In the rows, zero is written as 128.
Rotation paths and how fast each direction turns (degrees each step):
Each turn is a multiple of 5 degrees from 10 to 175, or 0.
Each row of a path follows its step; steps can be skipped.
Path 1:
step 0: [129 134 117 127 136 125 124 119 130 127 133 137 136 122 132 132 131 119
 123 123 139 139 136 122 130 135 140 129 130 124 134 134 128 130 117 128
 138 118 125 133 124 127 117 141 132 132 142 121 117 118 131 125 126 115
 135 122 131 135 124 124 121 123 134 132 119 136 137]
step 4: [131 131 129 145 139 126 138 129 129 118 122 146 129 126 132 132 128 134
 123 133 123 122 130 135 130 142 120 124 130 130 126 124 140 133 127 125
 138 146 112 122 128 126 130 130 133 136 126 128 120 126 117 124 124 121
 135 133 124 124 125 124 136 128 127 118 132 126 125]
step 15: [141 129 133 123 142 114 124 125 141 128 128 131 134 125 128 121 137 132
 107 129 130 123 137 120 122 128 125 138 134 130 122 126 125 134 127 130
 140 140 131 122 130 124 133 133 127 131 122 111 134 125 128 126 139 135
 127 116 128 125 132 126 127 117 128 128 129 128 126]
step 16: [128 119 134 130 118 139 128 122 135 125 124 114 130 130 131 133 132 125
 122 121 141 131 137 130 132 136 125 139 133 122 115 120 124 128 119 122
 135 124 123 127 141 136 116 122 124 130 127 116 131 130 126 123 134 134
 118 126 127 129 128 127 122 121 119 124 126 146 134]
step 18: [119 134 120 129 129 123 134 115 124 116 122 137 133 118 133 138 140 136
 128 131 122 123 139 128 138 137 128 132 125 128 126 131 123 126 114 124
 135 137 126 126 121 140 128 125 123 140 135 115 118 128 132 124 136 128
 128 132 144 130 132 126 123 133 121 132 133 135 127]
step 20: [134 127 127 129 131 132 132 129 122 111 127 128 135 123 124 124 146 122
 120 128 120 131 149 131 133 126 121 129 122 122 126 125 125 126 137 126
 131 136 135 134 120 137 130 137 119 132 128 132 137 116 115 136 124 133
 124 122 133 125 126 134 130 127 121 127 129 114 137]
step 21: [129 125 130 123 128 131 140 128 127 128 127 138 145 114 138 133 131 127
 123 129 127 129 132 129 126 116 113 129 130 129 120 123 139 125 126 119
 136 131 126 120 140 130 130 122 126 139 119 129 139 124 118 126 141 132
 131 138 117 142 128 125 133 130 119 135 128 129 136]
step 22: [124 113 123 125 127 131 121 141 135 114 127 130 134 131 127 127 123 120
 129 123 129 119 140 141 129 139 120 124 115 131 116 129 125 128 123 120
 135 131 123 128 136 128 128 128 141 142 128 126 131 113 130 126 116 121
 129 133 120 136 123 130 131 120 126 122 130 123 130]
step 25: [123 128 122 130 126 127 121 126 129 128 127 119 132 121 137 131 131 113
 119 123 128 135 136 128 139 135 134 136 131 134 132 129 131 127 122 128
 130 124 135 129 134 130 122 132 113 128 124 125 131 119 132 114 110 127
 132 130 120 123 132 142 141 127 132 137 117 118 140]
[125 127 127 128 126 128 128 125 127 130 129 127 127 125 127 126 128 127
 129 129 127 128 129 127 128 125 126 128 129 127 126 127 128 129 128 132
 127 126 127 128 126 131 131 129 128 127 128 129 131 130 125 128 125 128
 129 127 128 128 127 126 127 129 126 127 129 129 134] => 100
[130 127 129 128 130 126 131 128 127 128 125 132 125 128 127 128 130 130
 128 129 127 129 127 126 129 126 127 128 128 129 127 129 127 129 129 130
 131 133 128 126 127 127 129 126 126 126 125 129 127 127 129 126 128 129
 129 128 131 128 127 129 126 131 126 129 129 128 128] => 130
[127 127 129 132 126 128 129 128 128 128 128 126 130 127 127 127 128 128
 128 125 129 131 127 129 130 127 130 129 129 128 128 126 130 127 129 129
 128 129 132 125 129 129 127 125 125 132 124 131 129 126 127 128 128 126
 129 126 125 127 129 128 128 127 127 127 129 129 127] => 80
[128 128 128 129 131 126 130 125 125 128 130 129 131 127 126 126 129 129
 129 128 125 129 128 127 124 126 128 131 127 127 128 129 130 126 126 129
 127 130 129 128 128 130 128 133 129 128 129 129 126 129 130 128 132 129
 128 128 126 128 127 129 126 126 127 128 127 129 127] => 125
[128 129 127 129 129 127 129 127 128 131 132 132 129 129 130 127 130 126
 127 129 130 127 128 128 127 129 130 128 126 128 127 128 128 131 128 125
 128 128 130 130 127 124 130 128 128 128 125 129 129 130 129 128 130 128
 131 127 126 127 127 125 130 128 129 127 127 129 130] => 170
